128 stands for zero in the data rows.
Some points, each followed by its number:
[100 107 107 171 135  98  93 115 128 132 129 173 137 153 162 141 126  80
 153 132 146 151  77  65 126 123 139 124 163 134  53 157] 0
[138 159 171 148 145 136 122 143 133 123 125 180  96 152 145 136 137 127
 149 118 136 115  81 127  68 158 127 128 156 134  97 152] 1
[130  89 119 119 142 143 139 171 108 157 147 130 120 147 110 150  95 139
  97 146 111 119 127 158 122 140 103 130 133 102 155 147] 2
[122  68  96 127 163 128 123 178  81 161 156 129 137 172 142 135  94 146
 104 162 140 119 136 164 129 112 100 167 160 126 143 153] 3
[143 131 130  70  99 133 121 102 126 126 134  77 206 102  84 154 159 116
  96 137 153 135 174 135 161 133 167 130  77 132 153 107] 4
[158 100 101  76 110 131 109 124 113 155 135 114 198 119  79 146 123 100
 126 127 136 132 147 135 141 134 143 129 108 109 121 120] 5
[163 103 100  80 108 133  96 104 106 145 139 114 216 119  80 138 137  92
 144 123 140 124 148 134 138 124 158 133 104 117 103 120] 6
[ 98  85  61 108 118  82 110 119 104 145 129 103 206 115 115 153 105 104
  95 156 168 164 157  86 205 118 141 147 118 130 117 120] 7
[100 104 123 151 130 126 158 140 128 122 125 104  68 116 141 103 115 148
  93 117  96 126 137 143 164  97 106 119 125 116 172 115] 8
[144 127 131 130 129 141 135 122 122 126 124 114 104 113 127 106 127 144
 116 100 114  99 137 160 119 101 125 134 117 135 142 113] 9
[108 127 123 165 124 135 114  98 163 130 117 164 125 135 140 125 135 113
 181 126  98 160 106  89 125 132 138 112 132 107 104 140] 10
[ 98 136 162 161 153 132 163 155 154 122 134 159  72 140 136 131 115 173
 143 141 100 167 134 123 131 156 108 121 140  86 186 134] 11
[ 91  96  80 172 119 100 134 123 136 117 129  95  85 124 164  96 103  91
 122 136 101 137 110  81 173  73 102  88 149 146  96 127] 12
[112 106 124 107 120 127 140 150 123 137 132  91 136 126 122 161 124 132
  57 150 139 132 146 144 151 137 129 135 116 128 169 127] 13
[112  93  89 125 142 102 122 160  98 151 136 129 146 141 137 161  86 121
  77 150 161 127 122 122 137 126 114 154 148 141 117 144] 14
[ 96 166 158 139 134 118 152 110 162 111 120 150 128 113 116 133 140 162
 163 140 122 178 151  93 158 161 135 118 108  99 170 121] 15
[126 148 117 160 128 123 137 105 127 102 135 103  97 121 154  91 125 110
 160 133 103  97 105 105 126  78 108  89 134 169  77 136] 16
[137 190 201 121 130 149 162 123 158  98 119 145 108 108 108 117 163 186
 164 114 116 149 163 150 115 171 141 129 102  95 194 102] 17
[ 99 117 144 191 163 115 142 174 135 127 145 181  58 163 169 138  93 138
 140 143 113 146  83 106  95 144  93 115 182 115 115 161] 18
[143 148 143 103 113 139 134 106 137 122 105 112 120  96 105 101 153 146
 122  91 122 119 154 152 146 122 142 135  97 122 164  93] 19
[130  84 104 156 136 131 112 147 110 145 133 135  91 148 158 123 107 105
 104 111 122  99  92 142 103  96 112 137 159 141  94 143] 20
[140 162 152 129 131 136 126 124 154 117 110 157 108 135 137  99 144 137
 178 116 122 138 121 126 102 148 129 130 142 123 127 119] 21
[157 158 131 133 131 131 101 116 144 128 106 168 124 143 147 101 140 112
 189 110 137 125  96 110  79 133 135 135 161 148  76 133] 22
[129 125 129 164 146 117  91 138 122 138 131 190 111 169 166 141 122  85
 156 125 147 117  51  95  70 134 123 127 185 151  40 171] 23
[151 172 168 135 114 155 124 106 164 108 112 154 127 124 126 118 163 140
 185 110 115 141 131 137  86 156 151 125 120 110 128 115] 24
[131 117 124  94 107 128 125 133 123 132 136  92 174 121 109 164 138 117
  78 145 153 137 154 138 145 142 148 135 106 126 149 118] 25
[119  69  66  88 108 107  93  94 112 154 148  97 239 123  79 144 131  77
 141 152 137 170 159  82 210 108 159 120 103 101 106 127] 26
[120  82  75 131 141 104 109 156  94 159 132 130 144 146 149 157  85 110
  76 142 162 118 112 125 132 112 116 160 157 150  99 147] 27
[138 153 132 136 121 126 143 114 141 106 124  99  94 104 137  95 132 126
 134 114 112 107 129 122 131  92 120 101 123 155 120 112] 28
[141 194 165 100 111 140 139  93 169 101  98 134 143 102 104  97 172 157
 189 114 123 159 166 126 137 162 154 131  97 109 168  91] 29
[143 184 167  97 106 127 120  85 148 102 112 140 175 103  97 121 180 125
 180 114 147 152 148 110 135 164 172 128  97 115 126 102] 30
[167 172 163 137 139 149 148 150 128 113 127 124  52 127 151  98 119 145
 125 106 113  64  99 166  60 111  98 114 148 173 114 130] 31
[116  96 116 110 120 125 132 154 121 142 138  96 140 135 129 166 122 118
  56 153 144 131 137 142 142 132 129 134 125 131 153 134] 32
[154 156 110 115 101 115 116  81 138 108 119  87 149  92 123  85 143  99
 159 105 129 116 140 105 149  82 144 103 108 167  85  97] 33
[127 157 176 159 144 137 133 150 129 114 132 178  88 149 143 151 130 135
 141 127 127 118  85 133  70 170 119 122 149 121 109 155] 34
[165 114 128 114 137 149 109 147  92 150 149 148 152 147 109 157 112 117
 120 125 135  82 102 165  69 134 122 138 134 135  91 157] 35
[108 165 171 162 142 133 133 116 141 113 123 173  98 137 142 138 147 142
 149 122 124 130  94 111  98 155 134 122 131 126 116 148] 36
[140 113  94 108 136 105 110 145  97 150 132 128 168 134 126 156 101 115
  97 137 172 113 127 129 124 130 128 157 139 151 102 136] 37
[163 129 141 103 145 147 114 145  91 138 144 140 167 152 118 136 136 142
 143 141 155 104 138 172  90 143 132 164 131 133 124 139] 38
New points follow, each followed by the number of its nearest point above.
[140 116  90  92 132  98 114 149  92 144 132 117 184 127 119 159  98 118
  87 143 183 118 143 126 138 133 130 157 136 154 110 128] 37
[186 193 133 119 107 132 116  79 127  91 127  98 147  97 127  81 149 102
 190 104 131  75 121 122  94  85 138  99 114 194  48 110] 33
[178 108 126 102 133 148 102 143  99 157 146 140 156 144 105 147 118 109
 129 119 132  88 111 164  74 128 128 139 137 128  96 145] 35
[134 119 129 138 132 138 139 129 122 129 125 117  92 116 133 108 123 145
 108 103 110 103 133 157 124  99 117 131 123 132 145 120] 9
[165 106 126 106 133 151 114 148 101 155 145 139 150 143 103 148 114 117
 122 124 125  99 118 163  87 133 123 136 133 121 114 143] 35
[137 167 186 117 140 152 150 133 159 123 126 149 111 126 108 126 151 178
 154 123 114 150 155 149 111 163 134 132 115  97 193 119] 17
[136 127 138 140 136 146 144 134 122 127 126 116  83 119 132 109 120 156
 106 103 108  97 133 165 117 104 115 132 121 132 155 118] 9
[131 106 106  87 102 119 114 126 124 137 131  84 185 118 111 157 137 100
  78 143 157 140 156 128 157 130 151 133 108 135 138 116] 25
[ 90 104  90 145 118  92  96  99 138 129 124 147 172 139 141 133 138  76
 160 146 147 179 109  52 175 127 146 120 141 121  74 140] 0
[166 173 146 122 128 141  99 110 157 127 104 168 124 138 139  96 152 119
 196 104 131 122 100 115  75 137 140 134 150 151  88 128] 22
[ 71 127 132 172 145 121 151 142 167 125 109 157  58 150 167 110 121 153
 138 145 100 171 109  94 150 138 101 119 155 109 164 141] 11
[155 169 135 142 134 130  93 101 146 127 107 173 130 144 154 104 148 107
 194 107 140 116  86 104  75 128 140 134 156 162  58 139] 22
[ 91  99  69 157 114  90 127  95 138 115 131  87 123 110 148  95 116  88
 136 136 113 152 126  62 204  66 121  90 130 149  93 118] 12
[150 143 152 146 150 151 127 134 129 144 113 158  57 133 144 112 122 151
 112  84 111  76  89 158  73 108 114 137 145 151 126 141] 31
[138 162 139 142 111 126 144  95 135  93 122  92  96  91 136  91 144 127
 130 101 114  97 133 130 133  87 130 104 107 159 114 102] 28
[ 95 102  61 149 112  86 120 101 131 118 126  94 137 115 149  95 109  86
 145 142 120 149 129  65 196  73 120 100 138 151  82 118] 12
[ 86  59  58 164 128  99 103 119 120 149 120 127 111 139 159 110 105  85
 108 122 121 143  99  83 179  78 120 126 155 131  90 138] 12
[134 108 106 127 122 132 129 123 125 138 121 107 121 118 128 115 119 133
 108 113 117 117 145 146 139 100 127 135 120 132 142 115] 9
[145 113 105  91 131 109 113 144  99 147 135 125 185 129 116 162 109 124
  88 137 180 124 146 135 132 138 139 163 129 143 123 127] 37
[ 64 117 132 187 142 129 153 143 164 121 112 162  58 149 167 113 119 152
 150 146  85 180 110 102 148 147 101 118 152  85 162 143] 11
[127 140 127 133 121 129 141 106 149 112 127  86 107 109 137  98 135 124
 127 125 109 122 139 112 152  84 125 100 118 158 135 114] 28
[148 149 150  98 143 132 137 153 103 138 129 136 135 127 114 157 119 159
  88 127 157  94 132 167  98 156 123 155 121 142 151 135] 38
[152 129 128 127 128 147 122 112 117 131 126 115 122 118 127 113 135 138
 121 100 121  90 133 162 107  97 135 137 115 145 128 119] 9
[110  68  52 149 117 101  96  95 116 144 127 104 153 122 144 103 114  79
 131 118 125 135 124  87 184  58 137 127 133 142  75 123] 12
[ 70  61  46 168 124  87 110 103 121 143 112 125 121 125 153 106 101  85
 117 120 117 152 105  67 206  74 119 123 142 124  91 131] 12
[126 133 128 145 136 109 117 114 151 126 130 160 136 125 125 117 127 121
 186 119 128 167 130  86 135 133 138 121 141 109 111 125] 10
[ 87 127 138 153 115 136 143 107 175 109 123 133 139 127 127 126 154 143
 175 150  94 200 161 102 167 155 145 113 105  73 171 115] 15
